Named moves, each a turn or a mirror, and the order they were made in; the first pair answered:
W:
[-19 -18  15 -14 -14  27 -15   1  10   4  43   1   2   9   4  24   4  31
  -6  -2  -5  -9   1  -4 -14  11  -8   7 -10 -14 -22  -6  27  23 -18  27
  16 -11   0  -5  -6 -22 -11  17  15  21  15   2 -23  27   1  11 -20   5
  -7  23  14 -20 -10  14  -6  -5 -35 -15   5  -2  29 -25   3  -8 -17  -2
   4  13   9 -11  24] -> [-19 -20  18 -11 -17  24 -14  -4   8   1  42   3   1  11   7  21   6  30
  -2  -3  -2 -13  -1  -3 -11  11  -6   7 -12 -16 -21  -9  26  18 -18  32
  17  -8  -1  -2  -7 -24 -11  16  17  19  16  -2 -23  26  -1  11 -18   4
  -9  26  14 -20 -10  15  -6  -9 -34 -15   5  -1  29 -22   7  -7 -19   1
   4  10   6 -10  23]
[  9   5   4 -17  -5  -5  12   7  12  25 -26   4 -17 -40  -3  37   0 -19
 -19   4  11 -12  16   5  -3   6 -42 -12 -12 -37 -15  13  14   2  21   3
 -17  -4   7   4 -14   9  19 -15  29  -6   4  29  22  13  17  24  -7   2
  10   9 -22  23 -12 -10  -9 -15   0 -17   0   5  13   2  -3 -16  -4   4
  -1  12  -3  -9 -18] -> [  7  -2  10  -8 -15 -14  14  -3   4  20 -23   8 -21 -30   5  28   6 -23
 -11   4  17 -18  18   6   0   6 -40 -11 -22 -45 -15   5  13  -7  21  13
 -15   3   6  11 -14   6  21 -14  30 -10   6  22  21  10  13  21  -2  -2
   5  18 -20  22 -10 -11 -12 -26   1 -14   1   7  11   8   3 -15 -11  10
   2   5  -5  -6 -19]
[ -8 -10  22  -2   0 -30  10 -12  -8  12   1   6   8   0   7   2  -4 -12
   5  10  -8  -5  25  13  17 -17  -8   9   2   8 -21  -8  -1   7  19  28
  15  15  -4   0  17  -9   4 -10   3 -13 -24 -17  -6   0 -35  21   2  -1
  -5  12   3   1   4  -1   3  11  -6  -5   4   7  -1 -10  11  14 -22   4
  -6   5  -2 -11   5] -> [ -4  -2  12 -17  16 -17   8   2   3  22  -2   4  15 -12  -6  14 -12  -6
  -7   8 -14   5  25  12  13 -15 -13   6  15  20 -23   3   2  19  20  11
  14   6  -1 -10  14  -4  -1  -8   1  -8 -27  -6  -6   4 -30  22  -4   2
   1   0   1   1   2  -1   6  26  -9  -9   3   6  -1 -20   1  11 -12  -4
  -7  16  -1 -13   9]
[ 36 -18  19  33   8  -7  16   2  24 -18 -10  15 -18   1 -18  28  -8 -20
  11 -29  34 -17 -24  -4 -24 -16  31  11  11 -21  -9   7   5  16  25 -30
   4  14 -18 -15 -28  -2  28  -1   3 -48  13 -35  31 -17  23  44  44   7
  30   0 -10  -5  26  17  27  10   5 -14  -7  10  10  30 -15 -35   9 -36
  19  -1 -17  12  12] -> [ 37 -17  17  31  11  -6  16   4  27 -17 -10  14 -19  -1 -21  31  -9 -17
   8 -29  32 -14 -25  -5 -25 -16  29  11  14 -18 -10   9   5  17  24 -34
   4  11 -16 -18 -29  -1  27  -2   2 -47  13 -33  32 -16  25  44  42   8
  31  -3 -11  -5  27  16  28  12   4 -15  -7  10  10  29 -17 -36  11 -38
  19   1 -18  12  13]
N:
[ -6  -5  18  -1   8   1   9  -3   3  -9  -5   9 -12  -1   8  19  -3  -9
  -8 -17 -17  -5  -7 -11   4  17  -7 -14  -8 -10  21   7  11  11  -6  -4
  -2   1 -18  21 -15  18   2  -1  -9  -8  -5  12   1  -8  -7   5  24   5
  15   8 -10   4 -11   5   9  14   9  21  -8   6 -11  -5   3   6   8  -2
  -8  17 -12   4 -10] -> [-24  -8   9 -13   9  -1  11 -16   5  -2   1   9  -5  -2   4  25  -3  -4
   2  -8 -12   4 -15  -8   1  17   6 -10 -11   9   6  -1   3  30 -10   2
  -3  -9 -21   0 -12   7   8   4 -14  -2   3   4 -14   1  -3   4  18   3
  -1  -3   3 -10 -15  -6  11  20  -7  13 -22   5  -9  -3  10  13   2  -4
  -4  17   0   0  -5]
[ 10  16  -4  25  16   1 -12  -8  -3   8 -20 -17   6 -22 -11 -34 -10  22
  -1 -17  10 -16   3  12   7 -10  -9 -13   0 -16   8   2  14 -11   5  -5
  27  14  -2 -31  -5 -12  22 -41   3  -8   5  15  16 -12   5   0  -3 -16
   7 -22 -16  17  11   1  10  12 -11  -6   1 -18 -30 -10 -12   3  -7   1
   0 -15  -4  15  11] -> [ -3  14 -11  17  15   0 -10 -17   0  13 -14 -17  10 -23 -14 -29 -11  25
   7 -11  13 -10  -2  15   6  -9   1 -10  -5  -4  -1  -4   6   3   3  -1
  25   8  -5 -44  -2 -18  27 -38   1  -3  11  10   4  -6   6   2  -8 -18
  -4 -29  -8   8   8  -7  11  15 -22 -10  -8 -19 -29  -7  -9   8 -10  -2
   3 -16   5  14  13]
[  1   3  28 -16 -13  -3  11   3   6  10 -10  -3   0   9 -15  14   6  15
  -3  -6  -2 -20  -2 -24 -15   8 -32  11  23 -14  16  27  32   9 -25 -12
 -17  -8   6   4  -9   7  -2  33  -1   1 -33   2  25   6   0  29 -10   2
  29  -5 -18  -5  18  21  -2 -15   9  -7  21  -8 -10 -34  22   1  28   9
 -24  22  -8  -9   1] -> [-33   7   9 -38 -26 -13   8 -18   0  22   3  -4  15   4 -11  18   7  17
   9  10  -4  -4  -6 -18 -12   6 -15  15  12  21  -8  14   3  29 -31  14
 -13 -20   5 -22  13  -5  11  41  -9  19 -24  -8  -4  16 -11  24 -23  -2
  -3 -14   3 -28   6  -6  -6  -9 -13 -16  -2 -18  -4 -24  28  14   9   7
 -17  13  13  -8   1]
[-23   5 -37  25   8   1 -10  -1 -21  14  -2 -17 -17 -14  31   8  -2   0
  14  18  -4  -7  -9 -17  -6   2   2  -9   0  12  -7  17 -24  12  14  10
   0   2   5 -38  35  -7  -2  14  20  16  -1   9  -8   3 -10  19 -16  11
  -2 -26  16   7 -13 -11  -2  -7  19 -11  24  -5   6  20  -8   3 -14 -10
  -1 -24   4   8  -5] -> [  2   2 -20  40  19   9  -8  15 -15   6 -12 -15 -26  -9  25   5  -5  -1
   6   7  -1 -17  -9 -21  -9   3 -11 -11   6 -14   8  27  -1  -2  18 -10
  -4  10   5 -21  15   1 -13   7  26   1  -7  15  14  -4   2  23  -5  13
  21 -21  -1  24  -4   8   2 -13  35  -6  40   4   2  12 -11  -7   0 -10
  -6 -17 -11   7  -3]
D:
[-14   0   3 -11  -2  -5  12  -6  10  -2   9  -1  17 -12 -14   3  14  -1
  15 -14 -19 -13 -31  41  34 -13  13  -7 -18  14  -4 -23  20  15  -8  24
 -11   9  -9 -17 -11  -8   2 -19 -10  11   5   2 -15  -4 -21  -5  14 -14
 -14  -9   1   9   0  11  11  11  -1 -20 -16  -7  20  -5   2  -1   2 -14
   9  33   7  -3  -4] -> [ -9  -4  16  11  -7 -10  18  -9   6 -12  10   1   6   2  -6  -9  18  -5
  25 -17  -7 -23 -31  39  33 -13  17  -8 -23  -2   4 -22  28   2  -6  24
 -15  18  -9  -9 -11 -10   2 -18  -3   2  10  -4 -10  -7 -13  -3  22 -12
 -12  -6  -1  14   3  14  13  -6   7 -17  -7  -3  20   2   7  -4   1 -10
  12  23  -1   1  -4]
[  8  19  -4  16 -17  -1  -8  20   5 -13  -6  -9  13 -18  19 -19   5 -13
 -16 -26  -1  -6  23   1  23  -6 -26  -9   8   2  12  -1 -16 -28   5  -2
  12   9  15  34  17  28  -4 -30   6   7 -21  23   3 -16 -21 -19  -1   4
  -3  15 -13  15   0 -14  -5   2  29   3   7  -9   2  15 -12  -4  -9 -15
  10  -5 -20  12 -14] -> [  0  23 -17   2 -14   0 -10  20  10  -4  -4 -12  20 -26  14 -12   4 -10
 -18 -23  -8   2  21   4  22  -5 -25  -9  11  20   4  -4 -24 -17   5  -2
  12   1  15  24  21  28  -2 -29   0  14 -20  26  -5 -13 -25 -21  -7   4
 -10  10  -9   9  -4 -22  -6  14  22  -1  -2 -12   3  12 -15  -1 -10 -20
  13  -3 -14  11 -15]
[ -2 -10 -18 -44  20  -6 -10   4  22  -6 -28 -22   8   4 -21  33 -12   2
 -15 -31 -48  37  -1  36   1  26  -8   9  17  11   8  12  -8  -2   7  17
  -5  -4   0  16  -5 -13  21 -48  -9 -15 -16 -17   2  37 -27  14 -22   7
  10  -2 -42   4  -5  20   1  39   8 -25   7   6  24   1  -1  -4   9 -14
   3  -5   1  -4   8] -> [-22  -4 -19 -17  12 -30   0 -14  16 -17 -14 -27   1  20  -1   7  -6   5
  17 -30 -17  30  -7  38   1  25  22  11   4  17  -4   3 -17   3  10  25
 -18   4   2   1   8 -23  41 -43   3 -21   2 -33 -17  38  -8  17  -9  17
 -15 -20 -26 -10 -13  -1  14  18   8 -37  10   1  25  28   5  -3 -10 -22
  25 -31   1  11   9]

(two moves a pair)
[-24 -33  19 -15 -20 -16 -18  -9  16  13  -4  -7  -5  21  18  -9   2 -16
  11 -32  40  12   1 -19 -28   3   3 -16  29   1  11   1  19   0 -20  22
 -24   2   0  13  -4  -3   6 -20  -5  -8   3 -15   6  -4  18   2  -2   9
  -5   6  24  -3  -6   3   1 -23   7   1  10 -19 -16  18 -15  -4  12  -1
  -4 -11  34  26  12] -> [-12 -35  21 -27 -19  -5 -25   1  16  17 -12  -4  -3  11   9   4   0 -19
  -7 -33  21  14   6 -21 -26   4 -14 -19  35  -5  19   6  23  -5 -21  20
 -17   2   0  24  -8   4  -6 -23 -10  -6  -8  -4  16  -6   5   1 -11   4
  10  20  15   6  -4  16  -8 -14  10   7   9 -16 -16   6 -20  -5  20   4
 -16   2  33  19  10] | N, D
[  6 -17  -6 -12  10  -6  -9  -4   5  18   1  -1  20  -6 -16  13  -7   2
  -3  20 -18  11 -15 -23   4  13   1   4   2   5 -14   7  -2  28  -6  -4
  -3  -6  -5 -25  -7 -29  -6   3 -17  18  -9   0   1   5  25   0  -4  21
 -10  -5   0  -6  -7 -17   6  30 -15   9 -15  -3   5   2  18   5  22  10
   8  -4   9 -12   5] -> [ 11  -6   2  24 -18 -25  -7 -10 -18  -1   1  -2   7   5  16 -21   4 -13
   6  12 -11 -10   1 -23  15   7   2  -2 -10 -13  -2   7 -11  -6  -2  18
  -3  21   1   0  13 -22   1   3   0  15  -8  -3   1  -8  14   0   5  27
 -16   8  -2  -1 -13 -27  -1   0   9  12   3 -11   4  26  13  -1   1  16
  16 -29  -3   7 -10] | D, N
[  0  -3   7   9   1   3   1   1   2 -17  -5  -1  -7   6   4   6   3   1
  -3  -6  12  -4 -10  -6  -1   7   4  -3  -2 -14   4   1   8   2   0   3
  -2   5   4   2   0   0 -15   7   0  -1  -5   3  13  -1  20  -1   2  -1
   9   1 -13   1  10   2   1  -4   7   1   6   6   8  -2   2  -5  13   0
  -4  -7   7  -8  10] -> [ -9   6  -9 -10  -3   2  -5   0  -1  -7  -3  -2   3  -8   3  14   1  -1
 -13  -1  -5   5  -6  -1   3   5  -1  -5   0   6  -4  -1 -11   8  -1  13
   4   0   5  -3  12   5 -13   8  -8  13 -11  10   1   0   3  -6 -12  -4
   0   3  -9  -6   3  -8  -7   9   2   0  -6  -2   9  -4  -4  -1   8  -3
  -5  -4  16  -7   7] | D, N
[ 16   3   6   3  -9   2  -1   1  -9  -5  -4  -2  -3  -4   7  -4  -3  -3
 -10  -4 -13  -3  -1  -6  -2  -3  -7  -5  -2 -16  12   5   8 -19   1   4
   7   9   3  13   6  11  -3  -8   3   1 -12   1   2  -3  -7   3   4   3
   7   7 -11  17  -3  -3   2  -6   8   1   9  -2   1  -6  -5  -2   7   1
  -4   0  -8  -2 -13] -> [  4   3  -2  -2 -19  -7   0 -11 -11  -2   0  -2   3  -6  13  -3   1  -4
  -4   2 -13   0  -4  -2   2  -3  -1  -4 -10  -4   4  -5  -7 -15   2  18
  10   8   0   9  13   6   5  -8  -2   4  -9  -7  -8  -4 -18  -1   0  -1
  -7  11  -2   7  -6 -12   1  -4  -1  -2  -1  -5   2   0  -1   3  -3   2
   1  -6   0   0 -14] | D, W
[  2 -10  -9   8   1  14 -14   1   7  -1 -21 -16   7  -4   0  16   1   2
  -9 -11 -14  -6   3  11  -8   9  -8  21  16 -14 -11   4  13   3  24  16
   0 -16  -2  -1  -6  18  11  19  -8  -7 -16   1   5   3   3   0 -10   1
   8  21  -9  -3   8  21  27  -4   5  37  19  18 -18 -12   6  -7  10  -3
 -24   0  26  -5   6] -> [ -3  -4 -13   6 -11  10 -17  -2   0   0 -18 -17  10  -8   8  12   3  -1
 -12 -11 -20  -7   8  12  -3   6  -9  20  12  -8 -11   3   1  -3  23  29
   3 -13  -1   4   8  20  13  21  -8   1 -17   3  -2   0 -11  -3 -13  -2
   1  26  -7  -6   4  12  21  -5   6  38  18  11 -17  -7   3  -6   3  -1
 -22  -6  29  -2   0] | N, N
[ 11   4 -20   0  -1 -21  15 -11   6  -5  -2  -7 -16   5   7  12  -7  30
   2  14 -12  10 -13 -12 -15  13   7  -1  41   9   3  -3  -5  20   6 -17
  -9  -4   4   7   8  -3  16  -5  -6   1 -24 -13  -9  16  33  17   0  23
  -7  -4   3  22  -8   1   0  14   2  -8  -8  -1 -23  -1  42  15  13   2
 -21   4 -17   2   2] -> [ 15   9 -17  10 -19 -28  12 -13  -8 -12  -2  -5 -20   6  24  -1  -2  18
  -1  11 -18   2   0 -13  -5   9   2  -5  35   1  10  -2 -14  -1   8   0
  -3   9   7  24  24   5  17  -3  -1   5 -29 -10  -9   7  16  16  -1  22
 -11  10   1  25 -12  -4 -10   2  12  -4  -1  -5 -24   7  39  15   1   8
 -20  -8 -21  10  -8] | N, D
[  3   7 -25  -3   7  -6   4   9   0  18   0  -3   3 -21 -10  10 -14   0
  -5 -16   7  13  -1  -1   1  15   2   4   6  15 -11 -17  -3  21  -1 -17
  -7  -7  -2  -9  -9  -8 -12 -15  10 -17   6   5  -3  -5 -10  -3   4   8
 -12  -8 -28   3 -15 -15  -2  -4 -22   2 -12   1  -4 -16 -17   2   1 -16
  -5   5   1  -3  -4] -> [  3   9 -17  14   6 -11   8   8  -1   9   2  -3  -4 -11  -3  -2 -13   2
   6 -18  23   5  -2  -3   1  15  11   2   4   6 -10 -14   2  16   0 -20
 -12  -1  -2  -9 -10  -9  -8 -12  17 -22  13   1  -2  -7   4   0  11  14
 -14 -14 -27   3 -15 -17   4 -17 -16   1  -3   2  -4  -8 -16  -2  -1 -16
   0  -5  -4   2  -3] | D, W
[ -1   1   5   5 -20   2  -2  -1 -15 -13   2   9   9   4   8   5   5   2
   0   2  -2 -10  -2  -8   4  -2  -1  -3 -11  -7   0   3   2   2  -9  13
   4   5   7   7  11  -9  -1  12  -5  12   6  -5  -4   4  -3  -2 -10  -4
  -5   3  14  -2   9   9 -15  -4   4  -2   0  -2   5  -3   9  10   1  12
 -18  -3   1  -1  -7] -> [ -1   4  -2  -6 -14   9  -5   6  -9  -6   1   8  14  -4   0  14   2   3
  -8   2  -9  -3  -3  -8   3  -1  -5  -4  -5   2  -1   6   1   8  -9   7
   5  -2   8   2  10  -5  -3  11  -8  16   3   1  -5   7  -2  -2 -16  -4
  -2   0  13  -2   7   9 -15   7   2  -2  -3  -5   6  -9   5  10   6   9
 -20   3   4  -3  -7] | D, W
[  6  -8   5  -4   7  16   1   5  -2   8   0   6  -1   7 -12   8  -5   4
 -11   2  -5   7  -4   4  -4   5  -7   3  12  14  -5  12  11   8  -8  -5
  -3 -11  -6 -14   2   4  -4   8  -4  14  -1   1  -5   8  12   4  -6  -5
   6  -6   3   1  -6   6  10  -3 -12  -2  -3   9   0 -10  11   3  12   0
  -7   4   7  -2   2] -> [  8 -10  15  15   2  11   7   1  -7  -1   2   7  -9  18  -3  -4   0   2
  -1   0   7  -2  -3   3  -3   4  -2   5   6   0  -2  11  18   0  -8  -3
  -6  -3  -5  -9   2   2  -3   9   4   7   4  -5  -2   7  19   7   1  -2
   6  -5   4   3  -5   8  12 -18  -5  -2   6  11  -1  -3  15   0   9   2
  -3  -5   1   2   1] | D, D
